rotation ticks, each row followed by its count of ticks:
The counts run from 0 to 307.
[  4   2 -21  25  16   7   4   5 -15 -22 -10   9 -15   7 -17  16  -4  -8
  -4 -11   7 -23  -9 -19  16   4  22   8   2 -13   7  14]  43
[  3  25  -2   1   9 -10   4  17   8 -19  11  -5  -2   3 -31 -20  17   0
  12   9  -1 -11 -15 -14 -19 -24  22 -15 -11 -10  -1 -10]  290
[-13  -9   3 -17  15  14  29   4   2   9   4 -14 -12   4  -9   7  10   9
  -5  22  10 -10 -12   6 -11  -9  27  26  -7 -16  11   7]  80
[-10   9  35   0   0 -24  17 -27  -6  -9   6   5  11 -13 -13  -1  24   1
   2   2  19 -13 -19  -7 -10  -5   6 -13  -4  -3 -16  -4]  20
[-13  -1   6 -25   9 -18   4 -32 -23  10  10   8  -7 -11   8  14 -25  12
  10  -1   4  -6 -14  -3 -25  -8   5   9 -19   4   4   8]  98
[ -4   4   6  14  16 -17   5  -6  14 -14 -11   1 -22 -10 -16 -10  19   3
   8  -1   0 -18  -8 -37  20 -17  14 -13   5 -11  -8  14]  32
[ 16   2 -12  19   5   2   7  -8 -21 -30 -14  29 -17   9 -19  -1   9  20
  12   8  17   6   6 -10  -5   7  19  -2   7  -7  -8   1]  52
[  5 -12 -14  -3 -30  -4   1 -15 -29 -15  14   8  11  17 -21 -16   6 -11
  25 -10  11  -1  -1   0  -5  10   1   1   9  -4   7 -24]  145
[-13   6  -3  -8 -11 -15  23  -3   2 -12  16  -6 -27  -1  -3   5 -13 -17
   5 -31 -10  -5 -29  -6   5  -8  -7 -10 -15  -2  22   1]  116
[  1   1 -11  -4   1 -14   0 -24 -36  -9  21   4 -11   2  -7   7  -8   0
   4 -28  19   2 -19 -12  -8   9  -4 -20 -15  -3   7 -13]  275
[  5 -17  -6 -18  -8 -11   2   2  -1  10  -7 -19  -2  10 -16 -29  16 -10
   3  -2  17 -20  -2 -20  17 -13  14   0  13 -15 -15   7]  163
[  2  20   7  -5   7 -14   3   5   4 -19  12  -5  -5  -1 -25 -27  15   8
  18   3  -6  -2 -19  -9 -17 -24  18 -19 -15  -8   8  -5]  289
[ -1   8  -7  15  -8   4   2 -13 -18 -17 -15  17  11  14 -14  -3   5  -6
  24  10 -20  -1  -6  -2 -35  -3  19  13   9 -10   5  -9]  140
[-20   0  -7   9  11  14  -2 -12 -24 -41 -10  18  -5  -8  -4  11   2  17
   2  -6 -11   1  -3   5   2  -6  23   8  -3  -4  22 -11]  48
[-10  22  -5  16   6 -12  17 -11  -8 -12   4   8 -15  11 -13   8   2   2
   3 -10  -2  -7 -26 -12 -30  -7  13 -14 -18  11 -20  -1]  280
[ -8   9  -7  10  -3  -1  20   2 -21 -21   1   9   4   0 -25  -3  -6  23
  12  17  17 -10  -6  11 -14  -6  20   8 -20   9 -14  -9]  60
[ -8  -7  -8   6 -10   4  -2 -27 -30 -15  -7  14   6   9  -7 -10  -2   8
  24   1 -27   2 -13   4 -24  -2  10  16  -4  -2  25  -4]  138
[  6  -3 -16  -6  -9  11  12   4  14 -39  -3  14 -27   0  -3   0  -1   1
   4  -7   1  -4   4 -17  19   7  13  12  17 -15  19  10]  214
[ -8   0   5  14  10   0  25   8  18 -27 -10   7 -18  -9 -21  -3  14  13
   4  14  -3  -9 -14  -9  -3  -4  15  11   1   0  25  23]  210
[-18 -19  -8 -43   2  10   4 -19  -6   0  14  -5 -24  -2   6   8   0  17
   3   2  10   6   6 -10   3   0  10  19   7 -19  18   1]  86
[-36  -1  10   1  -5 -14   8 -13  -3 -14  14  -5  -4 -22  -6  -2  11   7
  -4 -20  -2 -23 -19 -15  23 -15  -1  -8 -15   7   8  -5]  27
[ -1  -8   6   8  -1 -12  10 -41  -6   1 -15   5   1   1   1   9  11  -4
   7   0  12 -16  -5 -33 -19   5   7   8  20   4 -21   5]  12
[-20   7  -3  11   0 -18   3  -5  -7 -11  -3  16  -2 -23 -24  15   6  10
   1  11  16 -14  -5 -28 -19 -12   8  -4  -4  25 -14  16]  191
[-16 -16   6  -4  13   2   5 -13 -15  18 -22  -8  -1  -3 -13  -9  16  -6
  -7   8   7 -23 -17  -6  -1 -11  29  16   2  -5  -1  30]  170
[ 17  -5 -23  -6  -2  -2   2  17  -4 -12  20 -12 -17  12 -15 -28  -7  -5
  11 -20   5 -19 -18 -11  14  -7  13  -5 -12  -4  18   8]  294
[  2  17   9  -9  -2   9   9  -1   0 -37  -2  21   0  -6 -11  -5 -10   8
  -6  15   0  -9  -3  14  -3   5  28  23   0 -30  12  12]  219
[-25   4  -3 -22 -11  -7 -15 -17 -30 -16  12  15   7 -19  -6  16  -8  -5
 -13 -19  22 -14  -8  -5   2   0   5  -5  -2  15  -2   4]  186
[  5  -5 -10 -13 -11   0  -7 -29 -15   1   1  -3  13   3  -3   0 -15 -18
  -7  -3  15 -27  -2 -19   5  19   7  23  14 -19 -12  17]  4
[  7   4 -24  14  -9   8  -6   5 -21  -6   8  11   3  15 -25  -2 -14 -14
  17   2 -12 -18  -9 -19  -6  10  10  14   0 -26  18  14]  133
[  4  18  23 -23   5 -25  23 -11   4 -17   0   0  -5  -9  -5  12  -6 -24
  10  -9   3   2 -22   3 -27 -21   5 -15  -9  -3  -2  -7]  109
[-16 -17 -10  -2  11   9  -2  -2 -10  21  -9  -6   1  -1 -20  11  23 -12
  -6   5  10 -25  -5 -24   0  -6  20  15  15  -7  -1  20]  172
[-32 -11   5 -19 -16  -6   6 -13   1   1  -5 -17   4   2 -10 -31  22  11
  18   6 -10  -8  -8  -1  -5 -24  12   6  -2   3  -5 -12]  158
[ -8   7   6  -3  25  -4   6 -17 -10   9 -12 -15 -14   3  -3  10 -15  -6
  -8   1  -6 -14 -15 -14  -7  -5  19  11 -10 -36 -13  15]  260
[ 11   7 -11  21  -1   3  -3   4 -19   0   5  13   2  14 -32  -6 -11  -8
  18  11  -8 -15 -13 -15 -11  10  11   7   0 -29  17  22]  132
[ -8 -10 -13   5 -10   0  -4 -27 -29 -16  -8   7  -2  10   0 -16 -12   5
  17 -10 -28   0 -15   0 -12  -1   8  16  -6  -3  28  -2]  137
[ 18   0 -11   2 -12  -1  20 -13  -1 -17  -6   9   8   6  -7  10 -10   2
  25  23  13 -11  22 -17  -8  -1  10  23  11  -7 -12 -17]  232
[ -1 -12   3   7 -11 -15  50  -8   0  14   6 -11  -9  16 -10   4  -3   2
  17  10  27 -17  -6  -5   6   0  -2  16  -4  -7 -18  -6]  242
[-21 -10   0 -47   4   7  -3 -17  -5  -2  13   0 -15  -3   9  11  -2  10
   0   6   2   8   6  -4  -6 -11  18  17   4 -23  18  -3]  87
[-20  -4 -26   0 -40  -2  15  -1  -4   4  10  -8   3  20 -14 -10   5 -14
  13 -10   4 -20  -4  -9   8  -6   7   9   6  10 -22 -15]  154
[  0   6  10  -2  28 -10  -6 -35 -28  -5 -12   6  -7  -4 -11  10   9   4
   5   3  -4  10 -10 -17 -29  -6  11  -8  -4 -20   3  -5]  269
[ 12  23 -12   3   5  -6   4  21   9 -19  11  -5  -1   9 -30 -18   8 -15
  11   0  -1 -16 -13 -17 -11 -19  22 -15  -4 -10  -5  -2]  291
[  3  10   7   1  27  -7  -4 -28 -25  -7  -3  10  -1  -3 -15  17  13  -2
   9   5   4   6  -7 -22 -31  -3  17 -12  -2 -25  -3 -11]  270
